Questions about the matrix below. Rows and columns are numbered from 1.
1) Find the entry directly below the smallest entry.
2) Find the entry in row 1 and column 1.
3) Find the top entry of the column that holds the smallest entry.
4) Find the top-right entry.
5) Find the entry just left of 6273.
6) Find the bottom-left entry.
7) Find the entry in row 2 and column 1.
8) Find the entry just right of 5702.
6348,6036,5387,5716,4432,4646,5005,5541,5559
7337,8262,7840,3123,5806,3939,3312,8246,5329
6303,6367,5891,5649,5070,7290,5777,5842,5902
5206,5270,5384,5911,7512,4777,5850,6378,5871
4474,4967,5539,6997,5618,7184,8044,4528,5982
6359,6162,5396,4831,4745,4015,4895,5849,6026
5798,6270,5664,5645,7141,3888,6076,5774,6066
5723,4649,4898,5702,5296,4668,5190,5751,5637
5933,5439,6060,6336,6999,5132,5548,6779,6130
5688,4737,5257,5036,6711,8014,5034,5968,6273
7828,7747,6348,4208,3530,5883,3439,7192,6359
6183,5526,5738,5354,3982,4687,4658,5907,5622
5278,5199,5572,5388,7628,7257,5884,6392,5677
1) 5649
2) 6348
3) 5716
4) 5559
5) 5968
6) 5278
7) 7337
8) 5296

x = [ 14 105  13 -26  -6  32]
Read off the entry just right of 13.
Answer: -26
The entry just left of 105 -> 14

[77 87 23 36 15]
What is the third largest entry?
A: 36
What is the first entry from the left?
A: 77
The entry just right of the largest entry -> 23

Questions about the matrix below.
1) The third entry, reading row by row?
2) The entry in the top-right corner?
3) The top entry of the column that holds the largest entry?
4) The entry in the bottom-left corner?
5) The 3rd entry from the end, reading row by row?
6) The second entry on the diagonal from the top-right corner?
7) The entry just left of the largest entry?
8) The entry in the top-left corner?
3  2  5  2  1  2  2  5  5  3  1  4  4  3
2  3  4  2  0  3  0  4  6  3  1  3  2  2
2  3  5  2  0  4  2  3  7  2  1  3  1  3
2  4  3  2  0  4  0  2  5  4  1  2  2  2
1) 5
2) 3
3) 5
4) 2
5) 2
6) 2
7) 3
8) 3
